One hidden turn or mirror swaps the rows below in pairs. Which row is each named row swapped with?
j430: [  7  22  15  -5  -3  18 -12  13  -3 -17  -4   5  -7   2  18 -11 -11 -18
  20 -16  -6]
j321: [ -3  10  18   9  -3  14   5   2 -11  -5 -13  23   7  13  13  28 -13  -4
   6 -15  14]
j899: [ -3  14  12   9   6  11   3  18  -6  -2   4  -5 -28  19  17   6 -24 -11
  11 -13   2]
j523: [ 17 -10   5   0  -2  10 -12   1 -15 -23  -1 -10 -11  33   0   1  -4  -5
 -16   7  10]
j72: [ -6   2  28  -7  13   6   1  12  -4  -2   1   6   8  -4 -16  -5  -1  -8
 -11 -12  -3]
j876: [ 17 -14   6   0  -5  12  -6   2 -17 -23   0  -7 -12  33   1   1   0  -5
 -11   8  14]
j573: [  4  10  17  -2  -1  15  12  15 -15 -12 -19   4  24   5  10   0   9   8
 -15  -1  11]
j434: [ 13  12   2  -2   1  10   4  20   2  -3 -16  23  -5  17  -3  -4   7  10
  12   0 -16]
j421: [ 14  14  -1  -3   0  15   1  21   4  -1 -18  21  -2  18  -2   1  11  15
  13  -5  -5]
j871: [  8   6  15  -8  -2  14  19  17 -10 -10 -16   8  24   6   8   0   2  11
 -11   8   6]
j526: [ -2  15  15   6  19  14  -5   5  -5 -41  -4   8  -6  10  16   1  -2  -3
  -3  -1  -4]
j367: [ 11  14  15  -2  -2  29  23   9 -11 -10 -20   2  13   2  12  -1  -3  -3
 -15  -2  11]
j164: [ -2  19   8   9   6  14   2  12  -8   5   3  -7 -26  21  12   6 -25 -14
   5  -9   4]
j954: [-15  -5   1 -10  -7  10  -2   2 -15  -2  -4  -8  -3  40   8  -3 -22   0
  11 -15   8]
j448: [-12  -6  -1  -9  -7   8   1  -1 -15  -1  -7  -5  -1  38   8  -3 -22   1
  17 -13  11]
j760: [ 21 -12   6   2  -4   8  -9   0 -21 -23  -5  -7 -12  29  -3   3   0  -7
 -11   6  12]
j940: [ 19   9   4  -9   1  14   5  24   1  -3 -16  19   1  16  -1  -5  12   9
  16 -14  -9]
j36: [ -6   4  29  -3  14   4  -5  13  -2  -2   1   7   5  -2 -13  -8 -12  -6
 -14  -8  -3]
j14: [ -1   1  30  -6  11   4   4  14  -7   2  -1   7   8  -3 -11 -13  -2 -10
 -11 -14  -3]
j478: [ -2  -5  24  -2  13   7   1  12  -1   5   1   9   7  -6 -10  -4  -9  -4
 -15 -11  -1]
j892: [-12  -5   6 -10  -9  10  -4   1 -18   1  -7  -9  -6  38   5  -2 -22  -4
  14  -9  10]
j958: [ -7   1  28  -7  10  10   0  10   0   2   4  10   7  -4 -17   0  -5  -5
  -8  -7  -3]
j991: [ 21  -9  12   3  -1  10  -8   7 -17 -23  -7 -12 -10  37   0   5  -4  -6
 -13   7   8]
j144: [ -8   1  22  -3   8   1   4  12  -2  -4  -1   7  10  -6 -17  -5  -7  -2
 -12 -12  -4]
j692: [ 15   8  -2   0   7  14  -1  23   4   0 -18  15  -5  15  -3  -3   7  10
  17  -8 -14]
j621: [ -8  18  17   5   0  14   5   3 -14  -7 -23  19  11  13  12  24 -13  -6
   9 -10  10]
j495: [ 12   0   7   2   6  21  15   4 -17 -14 -10   0 -22   0   5  14  -8   9
  -3   2  24]
j577: [ 14  11   1  -6   1   7   5  23   2  -4 -17  25  -2  18  -1  -2   9   8
  13  -9 -11]
j360: [ 10   4   4  -2   6  25  15   5 -15  -9 -11  -4 -20   2   8  12 -13  12
  -5   6  23]
j471: [ -4  15  16   8  24  13   0   5 -11 -38 -10   3 -12  13  12  -2  -5   2
   1  -2  -8]
j363: [  2  18  21  -4  -1   4 -20  19  -4 -11   1   4   4   6  10  -6  -1 -13
  22  -6 -12]
j780: [ 21 -11  11   1   0   7 -10  -2 -17 -22  -3 -10 -11  30   1   4   2  -9
 -14   3   9]
j167: [ 13  13   1  -3  -2   7  -1  23   4  -5 -17  18  -2  15  -5   3  10  11
  11 -11 -15]
j569: [-11  -4  -2  -7 -11   9  -6  -1 -16   1  -9  -6  -2  37   4  -1 -22  -1
  13  -8  13]
j362: [ 14   3  -1  -3   6  24  11   2 -14 -15  -5   3 -23   3   4  10 -13   8
  -3   4  25]
j682: [ 15 -11   4  -7  -3   7  -5  -2 -16 -26   0  -4  -7  31   5   6   0  -4
 -19   8  11]
j62: [  2  15  10  11   4  12  -3  16  -5  -2   8  -5 -27  16  16   4 -25 -13
  11  -6   5]
j24: [  5  18  20  -6  -1   4 -19  23  -5 -20  -6   7   7   9  14  -8  -9  -9
  21 -15  -9]
j843: [  9  21  15  -1   3  13 -16  10   1 -17  -4   9   6   4   8 -11  -5 -12
  20 -15 -14]
j623: [ -1  19  14   9   1  10  -3  16  -4  -4   4  -6 -26  21  15   4 -25 -13
  11 -11   7]
j244: [  9  11  16  -2   1  20  17   4  -8  -6 -20  11  24   2   8  -1   0   5
 -17  -5   1]
j994: [  9   7  12  -3  -5  24  13  16 -11 -11 -19   2  24   4   7   0   3   4
 -15  -6  12]
j500: [-15  -8  -1  -9 -11   6  -3  -2 -18   0  -8  -8  -4  33   5  -2 -20  -3
  12  -7  15]
j407: [ 18 -11   5  -2  -3   8  -8   5 -13 -24  -2 -12 -12  36   1   6  -2  -8
 -12   6   9]
j545: [-16  -8   3  -7 -12  10  -6  -2 -18  -3  -5  -4  -3  32   9  -5 -18   2
  15 -10  17]
j601: [  4  17  15  -3  -3   8 -20  21  -7 -17  -9   4   2   4  15 -16  -9 -14
  16 -16 -12]
j855: [ 11   4   6  -2   3  21  15   4 -16 -14 -12  -2 -20   4   5  10 -10  13
  -6   5  28]
j759: [-14   2   0  -7  -7   5  -6  -1 -19  -3  -8  -7  -1  38   2   1 -19  -9
  19  -7   9]

j14 is swapped with j940
j759 is swapped with j682
j321 is swapped with j471
j843 is swapped with j244
j876 is swapped with j892
j991 is swapped with j545
j360 is swapped with j62

